rotation ticks, each row followed by its count of ticks
The counts run from 0 to 498.
[ 97 100 156 111 131  99 166 138 169  98 129]
92
[176 173 127 111 120 131 128 120 112  99 163]
5
[109 178 115 160 121 106 126 167 146  99 140]
243
[151 102 135 135 185 108 130  80 125 114 111]
339
[158  98 117 129 148 137 125 156  71 152 152]
383
[174 134 120 131 107 157 126 153  91 112 175]
199
[168  93 129 109 144 133 142 129  83 137 170]
372
[133  74 100 164 135 146 148  91 127 116 110]
140
[107 152 148 105 114 144 140 179 115 101  92]
454
[179 175 132  98 130 128 134 142 104 125 154]
12
[100 188 110 131 130  93 144 165 127 121 126]
245
[103  94 156 105 130 105 168 136 166  99 126]
96
[171  84 131 130 133 142 131 129  99 125 177]
373
[144  99 114 138 155 107 158  68 144 115 126]
333
[173 132 122 122 114 153 127 145  84 110 173]
195
[138  95 100 165 145 140 135  77 109  98 124]
152
[136 103 111 136 162 111 162  92 146 145  84]
320
[167  90 152 133 167 125 119  97 118 104 147]
354
[129 153 110 126 118 144 164 137 142 135  63]
482
[121 144 115 113  90 154 174 156 145 116  88]
471
[181 172 136 131 135 134 108 123 113  87 151]
2
[135 157 102 131 133 125 162 111 148 129  66]
494
[153 120 119 120 131 138 126  94  81  86 164]
175
[108 179 122 153 122 103 124 165 149  95 134]
247
[186 162 148 131 123 137 117 172 134 123 153]
22
[142 111 105 140 145 133 124 161  72 158 156]
391
[156 152 101 155 103 149 125 175 110 129 161]
215
[116  69 152 112 117 135 170 130 159 110 116]
108
[172  85 136 123 137 138 133 121 102 119 172]
369
[114 150 156 107 109 115 160 155 173  92 121]
270
[ 96 135 139 152 143  83 141 151 178 107 130]
73
[164 147 107 121 109 143 136 167  79 137 161]
206
[135 148 100 133 105 137 173 116 160 123  79]
487
[140 104 109 132 128 126 183 109 165 143  89]
309
[ 89 141 135 122 154  72 158 150 156 125 120]
75
[155 154 124 157 134 117 125 189 154 149 135]
42
[142 105 101 166 124 139 122 155  91 131 174]
393
[103 174 140 141 123 104 130 163 160  84 126]
255
[168 130 140 132 139 151 103 123  81  87 159]
184
[130  64 140 140 141 149 150 130 140 123  91]
121
[135 157 123 164 140 101 129 183 158 148 126]
50
[ 94 120 163 120 158  89 143 151 158 106 111]
86
[167 126 125 115 124 144 127 112  79  90 170]
183
[158  92 116 151 127 144 127 151  95 132 177]
385
[119 143 142 125 104 162 141 175 141 104  80]
465
[110  80 153  97 134 124 175 131 142 120 104]
107
[138 150  98 137 117 130 170  99 162 117  85]
495
[128 122 152 113 104 129 166 155 181 105 108]
282
[105 145 125 162 136  87 142 160 179 117 139]
65
[ 99 143 107 166 144 114 108 167  83 116 143]
414
[151 102  99 138 125 133 141 152  79 150 176]
388
[163  96 152 115 181 120 126  99  94 118 137]
355
[131 122 147 110 136 133 167 152 162 139  70]
292
[159 147 107 147 103 150 127 173 105 126 166]
211
[113 135  98 174 128 124 117 161  97 115 165]
409
[140 102 101 140 137 114 174  91 161 136  98]
317
[110 181  95 146 111 100 145 162 128 119 149]
238
[130 153 112 165 122  96 141 172 172 140 147]
53
[164  94 124 126 150 138 127 152  75 147 154]
379
[155 130 123 104 147 133 128 103  64 102 154]
178
[101 140 126 157 137  82 141 154 178 111 136]
69
[124  70 134 122 142 142 158 127 124 140  78]
122
[127 139 125 135  89 161 159 157 156 104  92]
472
[127 173  97 170 109 122 125 175 130 120 149]
231
[131  60 124 138 123 149 165 117 144 122 104]
124
[104 174 136 118 113 100 151 156 158  91 134]
258
[119  72 138 106 128 135 179 127 136 129 100]
115
[101 176 128 126 118  97 149 157 153  96 142]
254
[134  99  98 140 158 132 142  82  90 124 105]
150
[169  86 135 145 147 146 113 150  84 132 156]
378
[123 175 106 165 130 115 117 178 120 127 130]
232
[169 128 126 119 113 151 125 135  85 101 174]
191
[140 104 136 146 142 135 155 137 171 135  70]
303
[101 179 121 129 116  95 149 158 150  98 143]
250
[128  61 133 147 140 153 148 126 136 126  89]
125
[170 131 138 133 132 156 102 148  85 102 158]
192
[166 145 111 114 115 147 138 159  78 129 164]
202
[ 96 113 160 133 143  93 144 150 174  95 125]
85
[116 128  84 158 122 118 137 154  85 132 173]
404
[143 122 110 122 155 127 132  83  69 103 135]
166
[ 94 127 158 129 162  85 139 150 161 110 111]
82
[149 100 121 132 155 105 155  68 138 111 135]
337
[171 128 137 132 133 155 104 137  83  94 159]
188
[104 175 152 118 138 104 133 167 149  96 105]
260
[102 141  86 154 122 112 133 154  92 116 173]
412
[164  94 137 121 155 112 143  79 123 103 156]
349
[ 97 182 138 107 127  92 149 156 143 104 119]
257
[136 111 129 114 123 130 185 134 169 139  86]
297
[147 116 109 130 141 132 137  78  85  91 153]
167
[138 144 111 151 104 152 153 134 170 111  78]
484
[ 97 148 114 163 124 116 115 162 105  87 155]
421
[123 135 157 106 107 123 165 154 179  97 113]
278
[145 161  97 164 104 133 125 176 117 124 154]
223
[124 148 114 164 127  91 140 170 173 137 144]
57
[ 86 159 106 133 132 105 132 157  82 109 145]
423
[138 105 115 126 125 128 182 117 170 144  88]
305
[ 91 153 101 139 134 105 131 156  82 112 150]
419
[128 174  96 146 124 123 130 182  99 144 133]
225
[108  87 170 106 153 119 153 144 144 117  95]
102
[158 160 123 132 139 112 134 187 135 165 130]
39
[125 181  96 145 127 115 130 178 104 146 134]
229
[ 95 161 149 109 125 133 133 178 104  90 108]
446
